One turning vector, and how many steps it has turned:
The counts run from 0 to 247.
[107 177 169 143 142  95 123 146 132 157 140 133 145 163 104 148 135 133
 163 130 137 168 102 152 101 145 109 123 159 134 174 165 175]
121
[130 146 118 135 153 133 115 175 165 140 130 108 133 173 153  88 155 153
 129 115 122 187 156 162 112 140  96 129 196 119 118 141 132]
81
[106 144 178 129 105 116 116 162 156 115 148 136 131 175 120  98 129 120
 119 128 124 103 128 160 128  82 120 168 148 137 203 120 146]
11
[110 106 144 108 104 151 130 156 136 156 148 105 153 195 140  87 170 132
 145 112  98 129 157 148 128  98 116 137 183 136 139  99 101]
225
[127 126 147 119 105 144 135 156 141 126 144  89 113 182 166  88 156 133
 148 125 106 142 146 145  82 104 118 174 190 116 121 152 124]
91
[109 158 156 142 125 118 127 141 129 125 149 110 154 193 146  89 102 131
 123 149 163 156 152 154 132 111 111 173 177 146 134 168 160]
87
[104 148 139 136 151 104 135 176 192  75 122 135 119 168 125  95 147 127
 155 136  89 148 131 150  82 123 101 147 145 123 158 140 142]
156
[ 89 147 187 141 132 127 130 126 116 136 175 136 172 205 113 132 134 105
 149 132 159 113 126 136 154 109 112 114 159 119 164 107 123]
53
[125 151 140 130 112 133 138 148 146 114 148  89 108 188 160  88 147 136
 144 119 117 154 142 151  80 115 111 173 189 122 122 164 128]
90
[133 140 166 153 152  94 114 139 117 123 155 102 130 200 100 108 124 110
 175 127 106 152 114 117  99 124 116 105 150 111 147 190 155]
131
[110 127 175 150 128  93 141 152 149 162 153 126 187 183 118 150 142 119
 128 138 148 149 134 175 141 133 100 130 164 134 148 150 108]
210
[ 84 119 140 111 107 127 134 143 154 121 157 125 138 152 119  88 112 118
 167 193 121 159 172 136  88 103 138 148 186 132 143 149 142]
241
[121 129 184 142 116 117 117 185 159 153 133 143 146 140 141 158 175 121
 140 146 141 114 122 179 116 128 113 154 171  86 166 139 114]
35
[115 147 147 130 160 138 102 147 122 128 149 118 118 203 101  80 145 126
 171 100  93 141 121 108 125 106 112  86 156 116 164 118 159]
139
[ 86 161 153 162 163 138 130 136 145 114 148 144 146 179 116 138 127 110
 186 163 180 145 139 116 114 133  90  97 156 105 136 134 142]
196
[114 152 135 135 165 146  97 163 123 101 123 116 120 196 145  56 133 130
 148 117 102 129 140 122 131 103 111 121 157 101 154 131 173]
6
[113  81 136 139 138 136  94 179 169 123 127 136 135 163  97  83 135 110
 168 156  97 133 167 124 127  78 116 103 147 123 156 127 136]
150
[108 125 167 128 117 161  97 158 129 146 162 135 110 162 137 107 160 111
 154 145 141  96 146 123 124  96 128 118 186  63 157 108 119]
183
[117 110 146 125  87 128 138 158 190 140 162 104 131 167 112 104 139 132
 140 135 120 149 162 158  94  85 107 156 176 158 148 131  99]
233
[110 150 135 141 137 167  95 143 148 149 135 121  99 150 119 108 122 134
 191 152 155 159 150 104  84 104 107 106 183 120 132 142 168]
106
[106 130 160 135 119 124 116 155 126 144 151 118 169 186 139  93  99 125
 121 166 158 150 163 155 150 102 120 159 178 141 140 167 150]
86
[120 162 128 132 146 119 128 167 165 140 125 113 148 178 151 102 157 156
 114 109 131 186 145 175 120 138  87 139 185 140 126 139 136]
80
[126 157 166 158 152 137 130 151 129 116 131 113 139 212 159 136 173 123
 161 104 148 122 112 136 113 142  78 123 154  96 124 145 120]
47
[113 134 182 139 117  98 126 171 164 139 148 143 128 138 132 149 169 117
 141 157 130 126 125 175  96 136 121 150 173  72 172 146 109]
34
[127 149 153 160 153 110 134 161 149 145 132 110 173 199 137 139 161 136
 130 106 148 163 128 166 134 143  75 127 161 137 123 151 116]
212
[114 147 143 130 147 138  98 160 127  97 152 121 105 189 122  54 129 117
 147 124  95 129 147 119 119  96 128 117 165  88 163 132 163]
7
[135 108 185 140 118  94 128 152 127 129 157  98 132 192 108 116 154 103
 171 125  75 124 108 139  91 114 121 139 150 122 157 175 121]
133
[111  85 155 137 129 128 119 154 114 149 159 111 177 204 128  97 136 108
 148 152 124 140 168 132 151 104 127 117 173 113 117 150 112]
217
[ 87 141 143 126 156 134  94 189 146 132 107 165 161 160 135  92 139 129
 132 155 121 132 148 155 155 114 123 129 158 111 177 110 178]
161
[113 126 144 124  96 119 134 143 187 129 177 101 122 171 102  93 125 129
 140 135 124 162 162 150  89  90 112 140 185 148 146 137 104]
232
[ 94 148 134 156 156 118 138 128 168 105 167 123 150 194  99 109 118 118
 163 144 153 169 155 119 123 119  86  92 158 133 124 132 125]
64
[104 104 164 156 124 170 110 167 149 155 123 142 155 163 131 152 163 113
 182 161 168 105 153 127 133 103  95 113 160 114 137 111 119]
193
[108 108 137 120 133 128 118 196 175 107 110 141 131 151 135  89 174 128
 154 143  73 128 148 161 102 110 118 148 157 103 161 120 131]
158
